Here are some points, one per row:
tensor([ 1.6, -0.2,  0.2, -1.1, -1.2,  0.1, -2.0, -2.6,  0.1,  0.3,  0.1, -0.4, -0.2,  0.8,  0.1,  0.6,  1.7,  0.3, -0.3,  1.4,  1.7,  2.5,  1.6,  0.5])
tensor([-1.0,  0.2, -1.4,  0.1,  2.7,  0.6,  3.1,  0.3,  1.6,  0.8, -0.1,  0.5, -0.2,  0.3, -0.4, -0.1,  0.3, -0.4,  0.1, -0.6,  0.1,  0.1,  0.5, -0.8])
tensor([-0.9,  0.0, -0.2,  1.5,  2.7,  0.6,  0.0,  1.0, -0.6, -0.6,  1.3, -0.5, -1.0,  2.1,  0.4,  2.0,  1.0, -0.1, -0.6, -0.2, -0.9, -0.8, -1.2, -0.2])
tensor([ 0.0,  0.1,  0.4, -1.3, -1.2,  0.1,  1.4,  0.4, -1.2, -0.3, -0.8, -0.5,  0.1,  0.8, -0.2,  0.8,  1.5,  1.3,  0.1,  1.0,  1.9,  1.7,  0.2, -0.1])
tensor([ 0.1, -0.1, -0.4, -0.3,  0.5,  0.3, -3.9, -2.3, -1.6,  0.1, -0.3, -1.5, -0.2, -0.6,  0.5,  0.3,  0.4, -0.8,  0.5, -0.2,  0.5,  1.3,  1.4,  0.0])
tensor([-0.4,  0.3, -0.9,  0.8,  1.3, -1.3, -0.8,  0.4,  1.4,  2.4,  0.4, -0.8, -0.2, -0.3,  0.2,  0.2, -1.1,  0.0, -1.3, -2.7, -0.5, -0.4, -1.1,  1.0])
tensor([ 0.1, -0.2,  0.1,  1.1, -1.0, -0.5, -2.0,  1.7, -1.9, -0.8,  1.1, -1.4, -1.0, -2.0,  0.3, -0.3, -0.2, -0.2, -0.6, -0.7, -1.4, -1.4,  1.3,  1.5])
tensor([-0.9,  0.0,  0.2,  1.1,  0.1,  0.1, -0.1,  1.8, -0.6, -1.5,  0.5, -1.2, -0.9,  1.0,  0.6,  1.1,  1.9,  0.4, -0.6,  0.0, -1.0, -1.7, -1.6,  0.5])
tensor([-0.1,  0.0, -0.7, -0.1,  1.2, -0.1,  0.7,  0.7,  2.3,  1.0,  0.6, -0.2, -0.6, -0.7, -0.3, -0.1,  0.3,  0.6, -0.6, -0.8, -0.6,  0.3,  0.3, -0.1])
tensor([-1.2,  0.4,  0.4,  0.1,  2.4,  0.8,  1.0,  0.9,  0.0,  0.8,  0.3, -0.6, -0.5,  0.5, -0.5,  1.0,  1.4,  1.8,  0.1, -0.3, -0.1,  1.6, -1.9, -0.6])
tensor([-1.1,  0.4, -0.5,  0.3,  1.0, -0.5,  1.0,  0.6,  1.2,  0.9, -0.3, -0.2, -0.5,  0.2,  0.0,  1.2, -0.5,  0.5, -0.3, -1.6, -0.1,  0.7, -1.8, -0.2])
tensor([-0.7, -0.3, -0.4, -0.1,  2.0,  0.5, -5.5,  0.3, -2.5, -0.7, -0.8, -2.1, -0.3,  0.6,  0.4,  0.1,  0.3, -1.1,  1.1, -0.2, -0.1,  1.1, -1.2,  0.6])
tensor([ 0.1,  0.1,  0.5, -1.2, -3.2,  0.0,  2.5, -1.1, -0.1, -1.5, -1.3,  1.3,  0.1,  1.8,  0.0,  0.2,  2.6,  0.0,  0.6,  1.7,  1.3,  2.0,  2.4,  0.9])
tensor([-0.8, -0.7, -0.2,  0.8,  0.3, -1.0, -1.0, -1.3, -1.5, -1.6,  0.3, -0.5, -2.3, -0.6,  0.1,  0.1,  0.1, -1.1,  0.5,  0.3, -0.3, -0.7,  0.8,  1.3])
tensor([-0.6, -0.7, -0.5,  1.2,  2.1,  0.3, -4.3,  0.0, -1.4, -0.9,  1.7, -2.5,  0.4, -1.0,  0.2, -0.7,  0.4, -1.4, -0.3, -0.1, -0.8, -0.3, -0.2, -0.1])
tensor([ 1.0,  0.0,  0.7, -0.1, -4.3,  0.4,  1.7,  0.4,  1.1, -0.9, -1.4, -0.4, -0.1,  1.0, -0.2,  0.2,  1.4,  0.3, -0.1,  1.0,  0.7, -0.4,  0.8,  1.1])
tensor([-0.4, -0.6,  0.4,  1.3,  1.3, -0.5, -3.5, -2.9, -1.1, -0.4,  1.0, -2.5, -0.8, -0.6,  0.5,  1.2, -0.2, -0.6, -0.2,  0.6, -0.2, -0.1, -1.6,  0.2])
tensor([-1.0,  0.5,  0.3,  1.5,  0.7, -1.1,  0.4, -0.3,  1.0,  1.3,  1.1, -0.8, -0.3, -0.5, -0.4,  0.5, -0.5,  1.1, -1.2, -1.2, -0.5, -0.5, -0.1,  1.1])
tensor([-0.1, -0.3,  1.0, -0.8, -2.4,  1.1,  0.5, -0.5, -0.6, -1.1,  0.1, -0.7,  0.6,  1.9, -0.2,  2.2,  2.2,  1.7,  0.2,  1.7,  0.8,  1.8,  0.4,  0.3])
tensor([-0.3,  0.8,  1.1, -0.8,  0.4,  0.5,  1.2,  1.2, -2.7, -1.8,  0.1, -0.5, -0.6,  1.1,  0.0,  1.3,  1.0,  1.5,  0.0,  1.4,  0.5,  2.4, -1.4, -0.6])
tensor([-1.2,  0.3,  0.1,  0.3,  1.5, -0.4,  2.5,  1.7,  0.6, -1.6,  0.5, -0.9, -0.7,  0.8,  0.1,  1.3,  1.9,  0.0, -0.3,  0.3, -0.3, -2.3, -0.1, -0.2])
tensor([ 0.9,  0.2,  0.5, -0.4,  0.0,  0.5, -0.5, -1.2, -2.0, -0.2, -0.2, -1.4,  0.4,  1.6,  0.7,  0.9,  1.5,  1.0, -1.1,  1.1,  0.3,  0.7,  1.1,  1.5])
tensor([-1.1,  0.4, -0.5,  0.2, -1.0, -0.6,  1.8,  1.5,  3.2,  2.2, -0.4,  0.7, -1.1, -1.0, -0.3,  0.1,  0.5,  0.0,  0.5, -1.3,  0.3, -0.3,  0.9,  1.0])
tensor([-0.7, -0.2,  1.2, -0.1,  0.5,  0.8, -0.5, -1.9, -2.2, -2.4,  0.6, -0.7,  0.7,  1.8, -0.2,  1.5,  1.9,  1.6, -0.4,  2.0,  0.4,  1.6, -0.4,  0.4])
tensor([-1.3, -0.1,  0.0,  1.1, -0.4,  0.1,  0.7,  3.2,  0.8, -0.2, -0.3, -1.1,  1.1,  0.5,  0.2,  0.0,  1.5,  0.4, -0.3,  0.8,  0.1, -1.1,  0.8,  0.8])
tensor([-1.3,  0.5, -0.1, -0.2,  2.3, -0.8, -0.4, -1.2,  1.0,  1.5,  0.6, -1.0, -0.8, -0.3,  0.0,  0.9, -1.2, -0.4, -0.7, -1.3,  0.6,  0.4, -0.7, -0.6])
tensor([-1.1, -0.6, -0.4,  0.6,  1.4,  0.3, -0.9,  0.1, -1.2, -1.9,  0.4, -1.1,  0.2,  0.4,  0.7,  0.4,  0.9, -0.8,  0.7,  1.0, -0.4, -0.6,  1.2,  0.0])
tensor([-0.5,  0.0, -0.6,  0.1,  1.2,  0.0, -0.5,  0.2,  0.8,  1.1,  0.3, -1.0, -0.7,  0.5, -0.3,  1.1,  0.5,  0.0,  0.6, -0.3,  0.3, -0.4, -1.5, -0.3])
tensor([ 0.4,  0.2,  0.8, -1.0, -2.6,  0.4,  2.1,  1.8, -1.5, -1.1, -0.9,  0.1,  0.1,  1.0,  0.5,  1.3,  1.4,  1.5,  0.5,  1.7,  1.5,  1.7,  0.3,  0.5])
tensor([-0.2, -0.9,  0.8,  0.8, -2.4, -0.1, -1.4, -0.9, -0.8, -0.9,  0.5, -0.6, -0.8, -1.4, -0.3,  0.1,  1.1,  0.0,  0.9,  1.2,  0.8,  1.1,  1.7,  0.6])
tensor([-0.1, -0.6, -0.6,  0.8,  2.8, -0.4, -4.8, -0.8,  0.1,  0.3,  1.0, -1.1, -0.4, -0.5,  0.1, -0.4,  0.1, -1.8, -0.5, -1.0, -0.8, -0.2,  1.6,  1.0])
tensor([ 1.1, -1.1, -0.5,  1.3,  1.2,  0.8, -3.4,  1.0,  0.0,  0.3,  1.1, -0.6, -1.6,  0.4,  0.3,  0.5, -0.2,  0.1, -0.4,  0.4, -1.1, -0.2,  0.6,  0.5])
tensor([-0.3,  0.0,  0.1, -0.5,  1.6,  0.9,  1.2,  0.3,  1.3,  0.1,  1.2, -1.3, -0.2,  0.3, -0.1,  1.7,  2.0,  0.2,  0.0,  0.7,  0.8,  0.7,  0.5, -0.5])
tensor([ 0.2,  0.3, -0.6,  0.2, -2.6, -0.6,  2.9,  3.8,  2.2,  0.6, -0.2,  1.0, -0.3, -0.5, -0.4, -0.3,  0.9,  0.6, -0.3, -1.1, -0.4, -2.2,  1.1,  0.8])
tensor([ 0.2, -0.8, -0.3,  0.7, -1.6, -0.2, -0.9,  1.4, -0.5, -0.6,  0.1, -0.4, -0.5, -0.4, -0.3, -0.7,  0.3, -0.4,  0.1,  0.2, -0.9,  0.0,  0.4,  1.2])
tensor([-1.7,  0.4, -0.1,  0.8, -1.0, -1.0,  2.0,  1.5,  1.5,  2.0, -0.6, -0.4,  1.3, -0.2, -0.2,  0.6, -0.3,  1.1, -0.1, -1.4,  0.9, -0.5, -1.4, -0.2])
tensor([-0.4,  0.5,  0.0,  0.0, -0.1,  0.0,  1.2,  0.6,  2.5,  1.4, -0.3, -0.3, -0.3, -0.1,  0.0,  1.1,  0.4,  0.8, -0.2, -0.7,  0.2,  0.5, -0.7,  0.5])
tensor([-1.9,  0.1,  0.3,  1.4,  0.6, -0.1,  1.0,  0.4,  1.6, -0.6,  0.3, -1.3, -0.8,  0.9,  0.1,  2.0,  1.0, -0.1, -0.4, -0.4, -0.5, -2.1, -0.5,  0.2])
tensor([-1.3, -0.5,  0.2, -0.5, -1.3,  0.8,  2.4,  0.4, -2.6, -1.3, -0.8, -0.5,  1.2,  1.4,  0.1,  1.5,  2.1,  1.6,  0.4,  2.0,  0.9,  0.7,  1.4,  0.8])
tensor([ 0.3,  0.4,  0.8, -1.5, -1.1, -0.7, -0.7,  0.8, -1.3, -0.9,  0.0, -0.3, -0.1,  1.6,  0.4,  1.0,  1.9,  0.4, -0.3,  0.3,  1.5,  1.9,  0.4,  0.3])
These points spread out most along one direction. Take the direction at right angles to it along which they spread out most. Then take the direction at right angles to both along which they spread out most. Go by this last direction. Where along it does each point below lie, from 0 to 99? The average is 50, and the first point in the table lies past the average. One standard deviation of the points above along it is 16.
tensor([-1.3, -1.3, -0.5,  0.1, -1.0, -0.5, -2.0, -0.8, -2.9, -1.0,  0.8, -0.7,  1.1,  0.4, -0.2,  1.3, -0.3, -0.2,  1.1,  1.3,  0.8, -0.4,  1.0, -0.4]) 56
tensor([-2.0,  0.5, -0.9,  0.6, -1.8, -1.0,  3.7,  2.2,  2.0,  1.4, -1.6,  0.3,  1.4, -0.5, -0.6,  1.0, -0.3,  0.0,  0.7, -1.5,  0.3, -2.9,  0.8,  0.3]) 67
tensor([-3.1,  0.2,  0.1,  1.6,  0.8, -0.3,  0.7,  0.4,  0.0,  0.3,  0.8, -0.7,  0.0,  0.1,  0.5,  1.4, -0.6, -0.2, -0.3, -1.4, -0.6, -1.3,  0.2,  0.4]) 44
tensor([ 0.3, -0.4,  0.2, -1.1, -1.4,  1.1, -0.8,  0.7, -0.8,  0.6, -0.1, -0.8,  0.9,  0.9,  0.6,  1.9,  1.0,  2.2,  0.1,  1.2,  1.1,  2.2,  0.1,  0.3]) 46
tensor([-0.4,  0.7,  0.5,  0.2, -1.1, -0.9,  0.4,  2.5,  1.1,  1.6, -0.2, -0.3,  0.5, -0.1,  0.5,  1.6, -0.1,  2.2, -0.5, -1.4,  0.2,  0.1, -1.0, -0.3]) 51
tensor([-1.7,  0.1,  0.2,  0.7,  0.1,  0.5,  0.6,  0.2,  1.9,  0.0,  1.0, -0.8, -0.7,  1.2, -0.2,  1.4,  1.7, -0.3, -0.7,  0.0, -0.6, -0.3, -0.1,  1.4]) 46
tensor([ 0.6,  0.2, -1.0,  0.0, -0.2, -0.4,  0.3,  0.0,  1.8,  1.4,  0.5,  0.0, -0.6,  0.0, -0.2, -0.3,  0.1,  0.3, -0.7, -0.6,  0.0,  0.1,  1.0,  0.6]) 66
tensor([ 0.3,  0.3,  0.8, -0.4, -0.6,  0.1,  1.0, -1.3, -0.8, -0.9, -0.9, -0.5, -0.1,  1.4,  0.7,  0.1,  1.4,  0.5,  0.3,  1.9,  1.8,  1.6,  0.4,  0.3]) 45
tensor([-1.2,  0.0, -0.3,  0.7, -1.3, -0.8,  2.7,  2.5,  0.6,  0.6,  0.2,  0.1,  0.5, -0.9,  0.1,  0.3, -0.5,  1.4, -0.4, -0.6, -0.3, -1.1,  0.0, -0.1]) 58
tensor([-2.3, -0.3, -0.4,  0.6,  0.3,  0.8,  0.1,  0.0,  1.1,  0.0,  0.1, -0.5, -0.5,  1.6,  0.3,  2.6,  1.0, -1.0,  0.0,  0.2, -0.1, -1.7, -0.1,  0.2]) 41
tensor([-1.0,  0.2,  0.1,  1.3,  1.8,  0.8,  2.4,  1.9,  0.9, -0.3,  0.3, -1.1, -0.7,  0.8,  0.7,  1.9,  1.5, -0.6, -0.4,  0.2,  0.1, -1.2,  0.7,  1.1]) 37
tensor([-0.6, -0.9, -0.3,  0.8, -0.5,  1.1, -2.2,  0.5, -1.3, -2.0,  0.0, -0.7, -0.4, -1.3,  0.0,  0.1,  1.0, -1.4,  1.1,  0.6, -0.9,  0.1,  2.0,  0.4]) 71
tensor([-0.1,  0.2,  1.0, -0.5, -0.7, -0.1,  1.0, -0.9, -2.4, -0.9,  0.2, -0.7,  0.7,  1.7,  0.1,  1.1,  1.8,  2.0, -0.8,  1.4,  0.9,  0.7,  0.3,  0.4]) 37
